(in the rows, 128 means zero)
The rows of Y fall into several groups, which share some directions, and each row is roughly a mix of its group's hidden directions, except some rows that fit no group.
Y, 109 rows:
[[148 130 147 179 138 152 194  86 112 124 159]
 [ 71 163 151 161  98 110 149 141 180 157 121]
 [193 130  82  97 113 136 129  92 125 103 172]
 [133 169 134 131 203 113 108 184 131 113 138]
 [117 183 100 106  92 157 141 117 112 164 183]
 [119 108 139 155  92 187 166 186 104 125 133]
 [136  66 158 116 110 109 110 127  65 103  99]
 [154 145 154 134  95 136  80 183 123 183 142]
 [158  55  81 117 132 146 103 109 138 160 111]
 [131 110 144 138  72  80 109 156 100 186 130]
 [164  65 181 150 134 128 109 124 117  81 135]
 [107  97 144 161  83 114  99 137 137  81  70]
 [154 100 106 122 157 123 172  80 131  62 127]
 [133 106 154  96  87 111 113  75  87  90 161]
 [159 180 129 151 149 113 177 135 166 117 178]
 [153  65 123 127 131 158 166  94 106 181 124]
 [132 165 109 171 139 140 197 157 166 151 120]
 [ 73 125 162 187 119 156 145 157  97 149 106]
 [121  92 123 132  48 123 155 126 103 145 173]
 [ 83 151 127 110 147 134 171  58 100 145 147]
 [128 143 122 189 164 120  76  86  96 103 119]
 [141 151  94 133 107 178 156 120 116 199 104]
 [182 150 129 178  79 105 103 164 108 137 140]
 [122 139 103  89  97 106 112 182 113 190 106]
 [146 174  95 156  61 108 113 128 134 168 108]
 [111 148 171 196 118 105 139 166 138 141  85]
 [ 84 203 136 156 147 128 108 156 158 139 105]
 [ 75 141 162 155  94  78 120 103 117 119  82]
 [158 139 141 206 120 108  84 164 126 129 105]
 [137  90  63 106 128 128 152 113 102 184 103]
 [100 178 136 129 181 110 116 100  77 151 159]
 [ 65  92 141 139 135 154  85 136  93  93 101]
 [147 144 190 140 169 121 108 190 106 117 112]
 [ 82 156 113  75 133 126 142 164  96 165  88]
 [103 178 105 130 178 140 113 174 180 134 122]
 [129 193 138 122 107 128 126 192 144 176 118]
 [107 104 130 115 159 146  96 201 135 155  85]
 [ 50 162 111 136 120 133 122 146 177 105 148]
 [127 130 125 165 164 156  89 159  91 186 157]
 [118  76 152 137  93  76 144 138  88 171 144]
 [149  95  61  82 136 138 149  98 109 119  92]
 [159 146  77 132 143 174 174  99 137 174 139]
 [134 186 143 166 113 142 145 141 183 176 142]
 [164 114 106 109 168 119  64 147 151 173 146]
 [102 130 119 152 152 157 163  71 174  84 122]
 [192 106  72 118 144 122 141  93 150 148 159]
 [ 62 116 116 111 156 148 153 151 172  86 106]
 [149 177 148 152 118 138 140 144 203 165 131]
 [133 115 116  90 163 174  68 123 125  83 102]
 [ 97 128  92 130  78 159 140 109 196 130 150]
 [ 99  75 188 148 128 115 160 117  82 110 132]
 [149 129  99 132 123 129  71 112  82 177 174]
 [104 176 168 145 145 100 131 161 126  71 163]
 [143 145 151 203 163 136 148 161 156 114  96]
 [155 102 129 133 161  98 166 107  58 131  93]
 [ 69 101 151 104 104 124 100 109  89 124  75]
 [159 124 190 119  78 122 103  88  89 114 137]
 [117 149 164 129 102 119  87 186 134 189 131]
 [133 131 131 180 133 144 157 184 145 176  86]
 [ 81  97  86 141 168 140  86 134 163 134  87]
 [105  70 139 154 163 117 126  97 123  65 109]
 [ 73 136 181 144 112  96 181 153 147 123 115]
 [201  85 132 106 148 106 146 124  90 100 147]
 [113 176 108 112 105 127  63 162 168 142 102]
 [132  88 117  79 170 137 121 139 197 119 106]
 [144 137 121 118 141 177  54 115 161 100  98]
 [180  58 166 109 153 141 102 123 105 118 132]
 [173  99 124 161  89 150 149 168 180 146 108]
 [163 147  93 129  92 145  67 120 159 163  96]
 [ 86  96 137 175  92 119 118 138  93 167  82]
 [143 199  92  92 149 127 114 127 157 136 174]
 [126  82 129 133 127 138 192  94 148  69 137]
 [192 130 113 153 179 143  99 174 152 133 143]
 [100 120  78  69 138 162 138 115 182 121 113]
 [190 127 108 135  85 112 121 138 157 189 148]
 [149 146 126 165 166 103  83 107 125  63 107]
 [179 175 117 118 105  97  85 177 129 150 142]
 [130  85 128 131 136 166 152  71 171 112  82]
 [114  92 146 111 125  95 165 129  47 109 129]
 [147 128  91  78 176 149 123  89 121 145 178]
 [211 106 137 143 111 117 119 126  90 161 155]
 [202 133  92  85 111 120 121 126 140 136 174]
 [ 92 101 110 141 163 140  70  76 111 162 125]
 [106 152 180 161 171 101 111 135 158  82 103]
 [188 170 118  79 103 130 139 114 110 166 156]
 [ 99 191 156 159 138 165  90 135 142  86 132]
 [133 138 144 180 170 134 150 199 148 140 103]
 [104 128 107  75 121 110 100  64  91 139 156]
 [135 126 191 146  63 123 137 144  83 150 121]
 [ 78 135 134 133  75  91  76 156 122 149 103]
 [169 102 110  82 105 140 171 139 191 128 129]
 [ 62 145 124 117 120  92 103  82  89  96 135]
 [146  78  96  94 156 178 121 138 166 163 145]
 [ 79 142 128  72 183 129 144  84 112 123 144]
 [130 183 121  84 161 119  62 143 133 130 154]
 [189 154 129 149 110 123 186 154 171 146 135]
 [134 160 128 107 184 171 136 133 186  89 126]
 [157  95  78 137 110 157 128  62 109 130  96]
 [ 49 111 158 108  98 147 156 143  98 147 117]
 [153 161 138 187 124 149 164 163 107 173 154]
 [124  58 141 136 117 121 170  81  96 109 101]
 [188 110 172 150 144 129  89 120 107  89 164]
 [178  94 114  69 119 128 117  81 106 113 162]
 [143 119  92  90 102 142 151  73 125 174 171]
 [134 151 129  73  99 140  79 138 156 120 188]
 [116 133  98  64  69 138 107 115 125 156 164]
 [135 166 158 153 114 110 191 159 150 178 125]
 [206  72 158 140 112 136 135 134 112 133 149]
 [116 153 178 157  57 115 108 110 110 123 160]]
Here is one row of each group, with its name. Which group are the others in?
[107 133 131 130 109 135  27 140 118 125 121] | P
[115 134 124 128 175 162 129 174 198 110 107] | A
[173 132 140 181  97 122 108 197 134 137 117] | T

[150 154 149 174 177 133 150 184 157 157 122] | T
[109 120 157 112 166 112 105 200 164 156 104] | T
[127 158  79  76 133 147 166 139 173 127 167] | A
[137  85  88  95 169 182 102 112 130 146 159] | T
[166  98 149  95 126 109 114 180 100 185 143] | P
[185  90 138 130  99 136 170 109 135 101 181] | A
[151 129 158  55 125 112 118 118  67 112 143] | A
[112  92 126 127 162 145 129 111 174  67  80] | T
[203 152  81 125 146 144  97 110 142 124 158] | P
[150 112  99 120 162 114  58  88 133  85 121] | T
[139 159 136 196  86  93 102 109  88 130 123] | T
